The rows of D fall into a few groups, and each row is roughly a mix of its group's hidden directions.
D (135 x 15):
-12,8,-9,1,-26,16,6,-1,-3,-5,9,7,13,27,35
3,22,1,-15,-13,24,-5,-29,9,-13,-1,-6,-21,18,15
-33,5,3,3,-3,21,-5,-14,-2,-8,-2,-39,0,13,4
-21,1,11,2,22,-11,21,9,13,-10,15,-30,8,20,-4
-6,9,27,-11,-20,1,-21,-3,-16,6,20,26,-11,9,11
28,8,-25,8,18,-13,0,11,16,-8,0,21,-25,3,-8
-6,9,-1,-20,1,-4,6,-25,23,16,2,2,-19,34,-3
-6,-2,12,8,-7,-8,13,15,-15,2,-13,-7,37,-20,-24
-15,-1,9,-13,-4,-10,-25,11,-3,12,18,37,-13,-4,12
-14,17,-1,5,2,3,21,-13,13,-4,-7,-27,11,33,-17
-3,-2,22,-20,-18,6,-26,-19,-13,18,-6,15,-8,-20,-6
3,-15,4,-7,15,-12,-9,6,11,9,15,43,5,-11,20
7,30,-6,4,-23,6,-8,-5,-10,-6,2,-1,-28,30,-10
2,18,-1,-20,2,9,-11,-28,19,1,-25,9,-11,-15,-20
-6,-3,3,13,18,6,26,-5,13,-15,-6,-28,33,4,-2
16,-4,-10,1,1,26,7,-29,6,-12,-18,-32,-3,-6,9
-15,5,-25,1,21,-2,-5,26,15,-22,-8,-3,-6,-27,-1
-22,28,2,2,-8,-7,3,10,-3,-3,-13,-15,2,10,-40
-15,16,-1,11,-27,18,8,-3,-14,-10,-4,-26,13,25,3
24,-19,1,-3,-10,6,-1,13,-22,-7,4,1,0,-34,26
24,-7,-24,-14,-20,14,8,-6,0,0,-17,11,2,-21,26
-16,-14,12,-7,3,-7,-12,-4,2,18,29,15,-11,24,24
15,4,-18,-14,3,-2,22,1,8,-10,-3,-36,-28,7,3
-34,22,0,-9,6,-7,-15,3,20,3,6,24,-6,19,-9
-32,20,17,3,-16,3,9,12,-9,-12,6,-7,28,15,-2
22,3,-1,-11,-8,9,-8,-33,13,12,-9,33,-6,5,7
-26,15,12,18,-7,22,-23,-9,-13,-14,5,-21,-5,15,-1
7,4,-7,-11,9,11,-17,-37,24,9,-8,15,-21,9,1
-1,28,-22,-3,1,11,11,1,25,-29,-6,13,3,10,15
15,-7,-22,-16,9,-14,-9,5,13,11,4,18,-39,-4,5
-6,13,-10,-14,8,9,0,-32,28,5,-10,-8,-18,23,-6
13,8,-12,0,1,-3,-27,-2,4,7,-6,39,-23,-10,-10
24,23,-4,-14,7,-6,-6,-8,18,-7,-4,30,-26,-1,-11
13,-10,-6,6,-16,19,-21,-26,-9,15,-22,18,9,-16,0
16,-16,18,-4,7,9,-1,-34,-1,13,-18,-13,10,-21,-14
-4,-3,18,-16,5,-12,29,21,1,-13,7,-7,27,-20,9
-10,9,-12,-4,-13,-19,23,38,-11,-4,5,-20,-4,10,-8
31,-3,-25,-14,-6,3,21,-11,8,0,-14,-20,-22,0,5
-7,18,8,-24,18,5,10,-26,32,-11,-8,-11,-6,3,-6
-11,16,-19,-20,14,0,-10,-12,32,-1,-12,11,-25,2,-8
2,-1,6,4,-5,2,-18,19,-11,-9,10,38,9,-24,19
-20,3,7,9,-9,6,-18,0,-13,3,24,-8,-21,34,13
-5,-13,12,-17,24,-4,-9,-28,18,18,2,-13,-24,2,-9
-13,9,-18,24,-23,9,-27,11,-18,5,-3,20,-1,13,-2
-9,14,14,13,-16,22,-13,-16,-18,-8,-18,-20,12,-8,-20
6,-22,16,14,-9,11,-22,-10,-31,13,-2,-16,-3,-18,-5
-16,4,13,11,10,-8,15,12,-6,-9,13,-40,1,21,-13
-18,-5,14,20,-7,13,4,0,-20,-7,3,-37,22,9,1
-20,7,3,-2,2,5,-38,-9,5,7,10,31,-18,8,6
6,2,-25,-10,19,-20,7,26,19,-6,-5,15,-14,-20,-7
8,-13,28,5,13,-9,20,2,-8,-3,0,-26,25,-14,-15
19,-22,7,18,-7,9,3,2,-29,-3,-3,-27,11,-21,5
-8,10,14,-8,-26,2,-21,-19,-11,25,-6,23,-2,10,-17
-12,9,-7,5,-1,-20,24,20,0,4,0,-24,2,25,-26
-24,-3,10,-15,8,13,6,-27,15,2,-16,-31,13,-8,-6
-7,9,22,15,-7,-2,11,-14,-6,9,2,-9,24,33,-22
-4,26,-11,-10,-7,-16,8,28,7,-13,15,20,-17,18,4
25,-9,3,-14,22,-15,25,5,17,-7,-4,8,13,-26,0
-5,1,1,6,-22,5,-30,4,-18,12,-6,37,6,-15,-2
9,2,-28,-7,13,-12,-11,6,12,6,-8,1,-41,-5,-16
3,-10,22,8,-20,13,-11,5,-29,-4,14,9,16,-11,25
0,0,15,-6,21,-3,-30,-13,13,5,9,33,-17,-10,-3
-6,27,-4,11,-24,9,16,4,-9,-17,0,-17,9,32,-1
-21,19,20,14,-1,16,-29,-16,-10,-8,-2,-12,-6,6,-21
-15,12,-24,4,5,-10,24,29,14,-16,6,-12,2,21,6
17,-25,5,18,-7,12,-16,-15,-19,16,-12,11,17,-21,1
18,-12,-1,-6,8,-11,-20,-1,5,16,8,41,-17,-11,6
-4,-3,-13,26,-10,4,-6,32,-18,-15,13,12,13,1,23
-5,21,16,-15,14,11,2,-34,30,-10,-5,5,2,11,-4
17,2,16,16,-21,23,-2,-13,-25,-11,-10,-6,23,-14,3
35,10,-14,-7,0,10,8,-9,13,-17,-17,22,3,-21,8
-14,-7,5,-13,34,0,16,-13,32,-9,2,-19,6,0,7
-11,-10,22,6,18,12,-20,4,-11,-20,11,-19,-4,-29,10
-1,2,11,12,-8,7,18,-1,-16,-9,-8,-45,16,3,-14
-12,0,4,22,5,9,18,11,-5,-23,3,-25,33,2,8
17,-1,-24,-5,21,-12,-2,14,18,-4,-11,20,-15,-26,-10
17,-18,14,-1,-2,11,-27,-27,-10,18,-6,15,-7,-21,0
-38,4,10,-11,-10,1,5,1,-2,4,14,-27,-3,28,7
-21,-13,-14,-7,-9,6,-30,-6,-7,23,-1,-7,-31,3,4
-10,7,-4,11,-28,16,-4,-12,-7,7,3,17,18,31,20
-12,-5,-11,24,-24,8,-23,10,-29,13,3,-5,-10,16,-1
-29,4,2,21,-22,15,-9,1,-18,3,-3,-5,29,17,1
9,-6,12,1,-1,27,-8,-18,-12,-20,-3,-28,-4,-23,18
-9,-11,31,9,32,-19,1,7,3,0,25,-7,4,6,-10
41,11,-14,-2,1,-12,6,5,2,-4,-4,10,-32,0,-15
-5,-4,-2,-7,13,0,-35,-13,9,14,4,21,-34,-3,-2
-32,-13,-4,25,-7,7,-14,15,-16,5,13,-3,16,15,16
14,0,1,-6,27,7,20,-8,22,-27,-4,-22,3,-16,9
12,-8,-36,-7,-2,-17,4,12,12,19,-4,27,-15,7,3
-2,-7,2,18,-17,25,-10,-20,-16,3,-20,-4,31,-11,1
19,18,-19,-12,-16,-4,5,-8,12,9,-19,35,-2,3,-12
11,-12,10,15,-10,4,14,20,-22,-15,12,-5,27,-11,24
14,-20,4,11,-6,-11,1,24,-30,6,-2,-16,3,-27,-12
-18,10,-36,-11,-2,-5,-3,5,20,10,-4,7,-24,23,1
7,-12,3,-18,30,-5,18,-16,25,-1,-6,-25,-7,-13,-5
14,-16,3,7,-16,7,4,-8,-9,12,-7,26,36,-10,16
-7,13,2,-26,16,-22,6,20,16,-7,-3,8,-11,-25,-19
-17,30,0,1,-14,11,-10,12,0,-24,13,22,-1,16,17
-3,-20,12,14,5,21,-11,-33,-3,11,-15,-13,22,-10,-3
12,-6,-23,-9,-1,-18,33,23,2,1,-10,-24,-3,-8,-8
10,-2,-2,2,-25,3,-29,-3,-26,19,-7,14,-21,-10,-12
11,-15,16,-7,11,-34,8,15,-6,22,17,2,-15,3,-19
12,-13,20,14,-18,4,10,9,-29,-3,14,-3,26,-1,20
-17,-6,-16,-10,24,-6,-16,-9,23,13,-1,-6,-32,5,-10
-6,7,5,-13,25,-17,-6,17,9,-9,0,-10,-24,-25,-24
-33,15,18,-12,-3,13,-25,-18,9,0,9,18,-2,12,9
-27,-5,-9,3,19,11,5,0,12,-14,4,-40,-4,7,13
-10,-28,-2,17,-14,1,-12,14,-29,18,-2,-3,19,-17,4
14,19,-22,-3,6,3,27,2,19,-22,-23,-12,7,-7,-12
8,25,18,-20,15,-2,23,-16,25,-20,-3,-5,4,2,-9
-15,19,2,-31,6,-6,9,-5,18,-5,1,-21,-30,10,-9
1,19,-16,-19,8,-7,-9,-6,25,3,-15,24,-22,-6,-18
13,-22,25,6,16,-6,15,-8,-8,5,-2,-28,18,-16,-13
25,6,2,-24,15,-16,17,-14,22,7,-5,1,-21,2,-18
-4,-3,-8,-12,18,7,7,-23,23,1,-27,-21,4,-19,-17
10,2,23,-20,7,-6,38,-4,10,-14,4,-18,18,-5,6
11,26,-19,21,-13,-1,14,21,-4,-20,2,10,5,25,-1
26,4,0,-19,27,-14,17,-6,27,-9,-2,6,-13,-13,-5
-3,-2,-6,11,9,7,9,-19,4,3,-17,-43,-2,11,-23
27,-10,14,-13,-1,3,3,-27,-3,13,-21,-6,2,-27,-17
-16,16,-4,18,-23,15,7,11,-14,-17,-7,-3,34,8,5
-24,17,12,-3,-13,-9,25,20,-4,-7,3,-9,30,12,-8
-15,2,11,30,-3,17,-4,-2,-16,-13,-6,-25,28,2,-9
18,-35,3,-2,-1,-5,-5,0,-21,19,4,-22,-20,-16,6
-7,21,-12,-30,-5,3,-7,2,20,-11,-1,28,-16,-9,16
14,-13,-17,14,-15,2,10,8,-20,9,-24,-23,12,-17,-17
14,-32,-11,25,4,5,-19,6,-16,9,4,15,5,-16,18
-22,17,11,0,-11,14,9,-22,6,-3,0,-21,11,35,-1
1,2,-38,6,-15,3,-8,28,-6,-7,0,16,-14,-3,21
31,-9,-23,9,-2,-8,-7,9,-9,11,-18,12,-14,-23,-18
7,7,22,11,-10,12,-11,-35,-4,12,-9,15,18,14,-16
10,4,10,2,-4,-1,29,-6,-7,-3,-11,-41,11,4,-22
-12,-9,15,19,-3,0,-21,22,-23,-4,16,20,17,-15,12
11,4,-28,-15,7,-14,5,22,14,-6,6,10,-34,-1,10
18,-24,-1,2,8,-21,3,27,-8,7,20,22,-2,-13,18
Each list below has one row that fits no group; the rest each fit one group, if only roughly. Name that row.
- K810: -31,18,-20,-6,-11,8,-11,13,4,-11,8,-3,-21,18,18
- K311: -4,12,23,-5,12,-6,15,1,-1,-14,-4,-38,-1,-7,-27
- K932: 1,-7,6,9,-26,3,-23,3,-34,16,11,-4,-22,10,3
- K202: 8,-25,2,-12,7,-1,-3,-14,-2,19,-20,-15,1,-36,-13
- K186: -21,5,17,15,-19,16,-4,8,-22,-14,9,-5,28,3,16
- K875: 36,-8,-18,-16,4,-5,5,-15,16,12,-11,18,-20,-9,3
- K698: -28,14,1,6,0,10,6,-3,8,-13,15,-17,4,37,16
- K569: 42,-6,-19,8,14,3,17,-15,16,-5,-16,3,1,-7,-1
- K288: -11,-5,-9,26,-24,6,-3,22,-27,2,-1,4,27,2,6
- K916: 6,18,-22,-25,-10,4,-2,-19,20,7,-23,13,-20,-1,-9
- K528: -28,9,-15,1,18,-13,18,25,17,-13,4,-20,2,11,-6
- K712: 20,-13,-5,30,-19,15,-4,2,-31,-3,4,-14,3,6,13
 | K712
- K134: 27,12,-15,-15,-9,4,13,-24,14,4,-6,1,-24,23,3
- K968: 34,-21,8,-16,8,-12,6,-7,-5,13,0,-10,-24,-22,-5
- K39: 3,-22,-5,-17,17,-19,4,-1,7,22,0,-22,-29,-8,-14
- K675: 27,-23,28,12,18,-8,1,-13,-7,11,4,7,16,-16,-10
- K627: -26,20,-4,-10,2,1,-25,10,11,-9,0,36,-5,-12,1
- K105: -21,-4,15,16,9,1,16,8,0,-10,4,-12,44,2,2
- K465: -6,5,6,14,-9,29,-17,-3,-11,-25,2,8,17,-13,28
- K827: -24,26,12,0,-14,-7,13,5,1,-1,6,3,17,34,-14
- K730: 6,20,2,2,-16,16,26,-18,5,-15,-5,-12,20,27,8
- K656: 8,2,-13,-16,-2,-12,-19,5,2,15,-13,21,-28,-23,-20
- K686: 27,-15,-1,6,31,-24,14,17,10,-4,16,8,-8,-5,2
- K360: -16,15,28,-4,11,-4,12,-1,1,-13,4,-35,3,6,-23
- K151: -16,14,8,-8,6,-7,-30,1,8,6,-1,37,-9,-11,-17
- K704: -4,5,0,3,-9,7,32,1,-2,-12,-12,-33,30,4,-3
 | K105
- K870: -2,2,-8,22,-26,18,-15,3,-20,-1,-5,24,24,0,14
- K306: -4,11,-27,-1,-3,-1,-16,10,14,-1,-3,44,-9,1,9
- K997: 17,-11,15,3,-18,25,-8,-21,-24,-2,-7,-20,3,-17,12
- K603: 31,-13,-7,-5,2,4,-15,-4,-5,1,-9,19,-14,-37,6
- K983: -27,24,-3,-5,5,11,-8,-23,23,-2,-9,-4,-5,25,-13
- K640: -11,2,14,-27,11,6,0,-32,20,5,-9,-22,-14,-3,-10
- K887: 15,-1,2,-11,23,-20,21,23,10,-17,19,-13,-19,-6,5
- K953: -27,9,14,23,-9,11,-24,-7,-10,4,9,14,16,24,-2
- K172: -9,6,-1,-21,-2,-6,-17,-22,14,26,-5,17,-25,14,-15
- K516: 1,27,-27,-20,-17,-1,1,-3,14,2,-20,11,-22,7,-13
- K532: -7,2,-17,-18,18,11,-3,-21,28,-4,-12,-20,-26,-1,3
- K886: 27,-6,-16,-4,14,-7,-6,8,12,-5,-3,34,-11,-26,7
 | K306
- K323: -2,17,-17,-23,18,-8,3,0,30,-8,-4,1,-31,1,-8
- K653: 33,-21,-29,-7,1,-9,17,3,4,14,-14,2,-8,-15,3
- K498: 6,18,-15,-6,24,-5,2,-1,34,-15,-7,28,-4,-4,-6
- K523: 22,-34,-10,18,2,-5,9,13,-18,10,-5,-14,13,-21,4
- K942: 18,-12,9,2,20,-6,30,-10,11,-1,-12,-21,23,-10,-16
- K484: 8,0,37,-14,9,7,8,-18,4,-12,-1,1,24,-25,3
- K971: 39,-4,9,3,-13,2,-2,-4,-14,1,-1,33,9,-17,9
- K773: 11,9,0,-18,0,-25,2,4,13,18,5,37,-12,10,-14
- K298: 15,8,3,-32,8,8,-1,-16,17,-14,-4,1,-25,-24,14
- K457: -7,-2,6,3,-3,19,11,-28,3,-1,-3,-39,6,23,6
- K362: -13,18,19,2,-18,6,21,-6,-3,-7,5,-8,30,30,1
 | K323
- K899: -3,0,7,-18,28,-16,12,15,17,-14,23,-12,-22,2,11
- K394: 12,4,-1,-2,-10,11,6,-4,-14,-10,-23,-35,-3,-27,-17
- K693: 27,-18,7,-14,14,-19,-3,-8,4,23,0,13,-21,-16,-14
- K769: -16,27,11,-22,12,-10,-14,2,19,-9,3,22,-18,-6,-16
- K321: 0,15,-17,2,0,6,-14,-14,19,0,6,30,-18,30,11
- K359: 10,27,-7,-12,-9,1,15,3,17,-16,-4,36,15,4,11
- K441: 15,-31,-13,1,-5,3,-19,-4,-17,22,-6,-5,-21,-22,6
- K483: 13,-14,17,-19,11,-8,-5,-4,5,7,-2,26,8,-39,3
- K82: -4,7,0,13,-22,2,-27,11,-22,5,17,24,-16,19,7
- K25: -17,29,-2,13,-21,9,-15,7,-7,-10,5,27,8,23,2
- K668: 29,-21,-9,4,10,-5,14,2,-7,3,-13,-30,-7,-24,-11
- K749: -41,6,1,-7,6,7,-3,-8,14,-1,10,-22,-6,28,9
 | K321
- K237: -4,-7,11,-19,21,-4,5,16,7,-20,6,-8,0,-40,14
- K979: 13,-7,-23,-16,14,-3,-15,-2,16,3,-8,14,-33,-23,4
- K878: 20,-6,8,10,-2,5,-19,-5,-6,1,6,45,9,-13,14
- K500: 19,-10,12,13,1,24,-10,-23,-6,-10,-9,10,22,-23,15
- K80: -13,-17,30,4,26,-11,-7,13,-2,-3,24,7,14,-17,8
- K32: -7,-13,6,-6,22,-12,22,-1,10,4,1,-43,-2,2,-13
- K141: 25,12,-11,12,-9,-4,31,14,-8,-17,0,-25,-2,17,-5
- K405: -13,12,-4,12,9,2,-27,-10,4,4,7,-2,-33,27,-17
- K494: -13,-8,4,-11,28,-6,-27,-3,11,6,3,-3,-31,-20,-11
- K227: 8,22,-12,8,4,-6,6,17,11,-20,19,23,-10,27,13
- K117: -13,-18,-6,-11,9,-9,9,1,1,15,-6,-44,-16,-5,-13
 | K494
- K578: 8,10,15,4,2,-8,24,-15,3,6,-7,-24,10,22,-32
- K261: -33,8,19,1,9,-10,0,28,-1,-15,21,4,18,-2,6
- K93: 29,-1,-11,7,-7,-11,2,25,-10,-6,9,36,0,-8,14
- K921: 5,11,-3,22,21,-11,11,5,6,-8,-7,-23,0,13,-37
- K711: -13,-12,13,-6,10,-6,-5,18,1,-5,6,24,25,-33,14
- K426: -6,-23,8,22,-7,0,1,7,-15,13,11,12,37,7,16
- K570: -23,-15,17,6,0,17,-25,-13,-9,4,20,-3,-2,9,29
- K336: 1,-13,-12,-10,13,1,-24,-22,12,21,-7,0,-35,-3,-8
- K347: 27,2,4,-19,-17,4,1,1,-6,-6,5,32,-2,-18,27
- K963: 1,-7,-21,15,-16,19,-32,-10,-12,12,-18,17,-5,-13,2
- K511: 6,-14,-6,22,-8,-9,-14,27,-22,8,11,29,8,-7,7
 | K921
- K759: 26,-10,-33,16,-3,4,-3,13,-2,-5,-7,26,3,-14,18
- K941: -39,-2,2,-2,3,0,-10,-2,-1,11,4,-33,-15,18,-12
- K855: -16,1,33,20,-3,12,-7,-7,-18,-6,4,-12,31,0,-8
- K574: -23,9,31,13,4,-5,6,11,-12,-10,13,-19,22,9,-17
- K477: -13,14,-11,-8,11,-23,6,29,18,-4,10,32,1,6,-3
- K654: -17,-8,5,-14,9,10,-33,-27,10,17,-8,9,-16,-15,-3
- K240: 18,4,-8,3,21,-13,36,16,19,-21,4,-5,14,3,3
- K638: 28,-16,9,9,-4,2,-9,-15,-20,15,-16,-10,-4,-22,-23
- K41: -32,-7,29,1,-5,10,-22,-15,-14,13,-1,-11,15,-6,-8
- K587: -15,-15,3,-7,1,9,-11,-14,2,14,-25,1,23,-35,-11
 | K41
- K534: 17,-1,9,1,-6,-11,-19,9,-11,10,4,46,0,-17,-5
- K218: -25,5,4,10,-5,10,8,12,-13,-17,-3,-43,12,-1,-4
- K734: -8,-6,-21,-13,20,-20,-4,7,20,17,0,0,-33,7,-13
- K872: 18,-15,3,-7,22,-22,9,9,4,8,-9,-6,-5,-31,-25
- K7: 18,-10,29,6,-4,-1,16,-3,-21,0,-4,-20,25,-18,-13
- K367: 5,-32,25,2,25,-15,-4,1,-9,14,17,-16,-7,-12,-4
- K874: 21,9,8,-26,10,-9,-6,-12,17,2,-5,29,-19,-19,-10
- K923: -29,18,-12,-16,13,-11,7,20,26,-12,11,12,-5,12,9
- K415: 10,15,-2,17,-19,14,25,-2,-10,-17,-5,-21,21,21,3
- K135: 36,6,-10,-1,4,-12,7,-8,14,8,-14,32,-2,-3,-18
- K493: -35,8,0,5,-8,12,-32,-4,1,6,-1,29,10,4,4
- K622: 14,-24,-2,-14,17,-5,-6,-15,6,17,-12,-17,-22,-26,-11
- K440: 4,27,-1,-12,0,4,-12,-18,19,-2,-16,35,-4,-4,-16
 | K415
- K692: -12,-11,-11,-2,3,-5,-27,10,-4,11,20,7,-38,9,15
- K694: -18,29,-4,-2,-29,7,-14,10,-8,-7,4,26,-3,17,5
- K462: -20,0,-5,4,-4,12,-42,-15,-3,16,-10,17,-14,-6,-9
- K674: -23,12,2,5,-7,32,-13,-15,-2,-23,-10,-22,9,-6,14
- K37: -33,19,8,-7,-8,-2,8,-8,9,6,1,-16,5,35,-15
- K185: -1,-32,7,-13,29,-8,10,-8,13,9,8,-26,-6,-11,11
- K159: 10,-1,12,28,-8,21,-18,-30,-16,5,-6,-8,7,15,-10
- K966: 28,3,1,0,2,-10,-8,-2,6,6,4,50,-3,-3,1
- K639: 16,-21,9,10,3,5,-30,-2,-17,7,3,20,-7,-30,7
- K375: -16,-8,17,-23,22,-8,-13,-19,17,17,-5,-4,-12,-15,-19
 | K375
- K12: 14,-19,-11,15,-12,16,18,-5,-14,-3,-5,-32,15,4,20
- K576: 12,-13,-10,-18,10,-16,-10,7,2,16,-7,3,-32,-27,-14
- K575: 5,-14,16,17,8,12,6,-3,-17,-14,7,-44,4,-5,6
- K815: -11,-25,-14,22,6,0,3,18,-6,4,-6,1,36,-17,7
- K849: 1,-17,1,-15,8,-5,5,-23,8,24,4,-27,-26,19,-2
- K177: 7,12,-19,6,-10,-13,9,25,-7,-6,15,-8,-28,29,1
- K541: 24,2,10,4,-25,2,24,6,-25,-6,-10,-17,21,-12,-6
- K278: 25,7,-15,-3,-8,3,-7,-11,11,5,-11,46,0,-2,4
- K710: -8,5,-2,12,-30,9,6,13,-22,-1,-14,4,37,-9,-1
- K43: 21,-10,-17,-18,15,1,-7,-7,13,-2,-5,-1,-35,-23,10
- K583: 14,-5,17,7,-4,13,17,-30,2,3,8,-11,16,30,16
- K688: -3,24,-6,2,1,10,4,-28,19,-1,-22,-5,4,21,-26
 | K177
